Here are some points, each followed by its number:
array([-1.60,  0.65,  0.98,  1.31,  1.56,  0.72,  1.10,  1.29,  1.29, -1.47,  1.32, -0.95,  1.64]) 0
array([-1.42, -0.50,  1.59,  0.83, -1.21,  0.78,  0.37,  1.77,  1.77, -1.41,  0.71, -1.31, -1.24]) 1
array([-0.81, -1.19,  0.94,  0.32, -0.02,  1.11, -0.97,  0.17,  0.50, -0.92,  1.19,  0.52,  0.72]) 2
array([-1.00,  0.83,  0.20,  1.25, -0.73, -0.06,  1.46, -0.09, -0.16, -0.93,  0.17, -1.91, -0.46]) 3
array([ 0.01, -0.94,  0.52,  1.08, -0.48,  0.51, -1.34,  0.65,  0.63,  0.46,  0.90,  1.08, -0.70]) 4
array([ 0.56, -0.56,  0.14,  0.71,  0.96, -0.18, -1.73,  0.81,  0.33,  0.63,  0.23,  1.40,  1.10]) 5
array([ 0.42, -1.18, -0.35, -1.31,  0.88, -0.35, -0.40, -0.38, -0.28,  0.18, -0.05,  0.66,  0.75]) 6
array([-0.28,  0.89, -0.22,  0.95,  0.47,  0.12,  0.73,  1.71,  1.71, -0.81, -1.03, -0.89,  0.32]) 7
array([ 1.23, -0.14, -1.18, -0.49,  0.78, -0.85, -0.17, -1.60, -1.54,  1.36, -0.73,  1.16,  0.62]) 8
array([-1.06, -1.70,  1.17,  0.65, -0.31,  1.50, -1.25,  0.09,  0.45, -1.23,  1.44,  0.38,  0.56]) 9
array([ 0.80, -1.34, -0.70, -1.76,  1.08, -0.67, -0.53, -0.69, -0.58,  0.51, -0.25,  1.04,  0.98]) 10
array([-0.88,  0.59,  0.68,  1.37,  1.44,  0.36, -0.05,  0.57,  0.87, -0.87,  1.62,  0.20,  1.46]) 11
array([-1.04, -1.54,  1.05,  0.67, -0.54,  1.43, -1.17, -0.04,  0.26, -1.20,  1.26,  0.15,  0.19]) 12
array([ 1.89,  0.23, -1.54,  0.29,  0.54, -0.91, -0.23, -0.94, -0.94,  1.78, -1.21,  1.52,  0.50]) 13
array([ 1.34,  1.15, -1.40,  0.15, -0.95, -1.13,  0.56, -0.56, -0.70,  0.98, -1.51,  0.08, -1.17]) 14
New points follow, each followed by the number of its nearest point above by angle.
array([ 0.84,  1.33, -1.18, -1.99, -1.46, -1.73,  1.27, -0.36, -0.25,  0.79, -1.69, -0.38, -1.54]) 14
array([-1.09, -0.23,  1.19,  0.39, -1.26,  0.40,  0.51,  1.45,  1.46, -1.08,  0.36, -1.18, -1.30]) 1
array([-1.12, -1.10,  1.23,  0.89, -1.69,  1.38, -0.41,  1.65,  1.65, -1.11,  0.84, -1.07, -1.73]) 1
array([ 1.33,  0.97, -1.59, -1.26, -1.06, -1.11,  0.81, -0.80, -0.70,  1.19, -1.57,  0.41, -0.90]) 14
array([-0.46,  0.09,  0.68,  1.07,  1.27,  0.40, -0.43, -1.04, -1.11, -0.18,  1.19, -0.30,  1.17]) 11
array([-0.27,  0.78, -0.25,  0.78,  0.33,  0.06,  0.85,  1.25,  1.24, -0.71, -0.93, -1.00,  0.21]) 7
array([-1.36, -0.92,  1.53,  0.41, -1.57,  0.90,  0.01,  1.53,  1.47, -0.99,  1.68, -1.19, -1.55]) 1
array([ 0.32, -0.92,  0.15,  1.04, -0.58,  0.31, -1.24,  0.21,  0.18,  0.72,  0.59,  1.17, -0.74]) 4
array([-1.33,  0.33,  0.78,  0.16, -0.68,  0.43,  0.46,  1.04,  1.06, -1.35,  0.28, -1.41, -0.85]) 1
array([ 0.68,  1.73, -1.24, -0.85,  1.50, -1.69,  1.88,  0.75,  0.69,  0.45, -1.39, -0.71,  1.40]) 7
array([ 1.45,  1.59, -1.71, -0.20, -0.86, -1.57,  1.03, -0.40, -0.51,  1.19, -1.81, -0.07, -0.93]) 14
array([ 0.24,  1.45, -0.32, -1.75,  0.44, -1.21,  1.55,  1.36,  1.34,  0.39, -1.10, -0.42,  0.32]) 7
array([ 0.53,  1.25, -0.92, -0.73,  1.00, -1.19,  1.34,  0.78,  0.70,  0.29, -1.08, -0.53,  0.94]) 7
array([ 0.14, -1.16,  0.44,  1.55, -0.61,  0.60, -1.61,  0.51,  0.51,  0.57,  0.90,  1.22, -0.82]) 4
array([-1.34, -0.09,  1.25,  0.85,  0.60,  0.69,  0.62,  0.77,  0.88, -1.21,  0.80, -1.36,  0.79]) 0
array([ 0.14, -1.06,  0.21,  0.49,  0.26,  0.72, -1.47, -1.54, -1.61, -0.13, -0.15,  1.14,  0.18]) 8
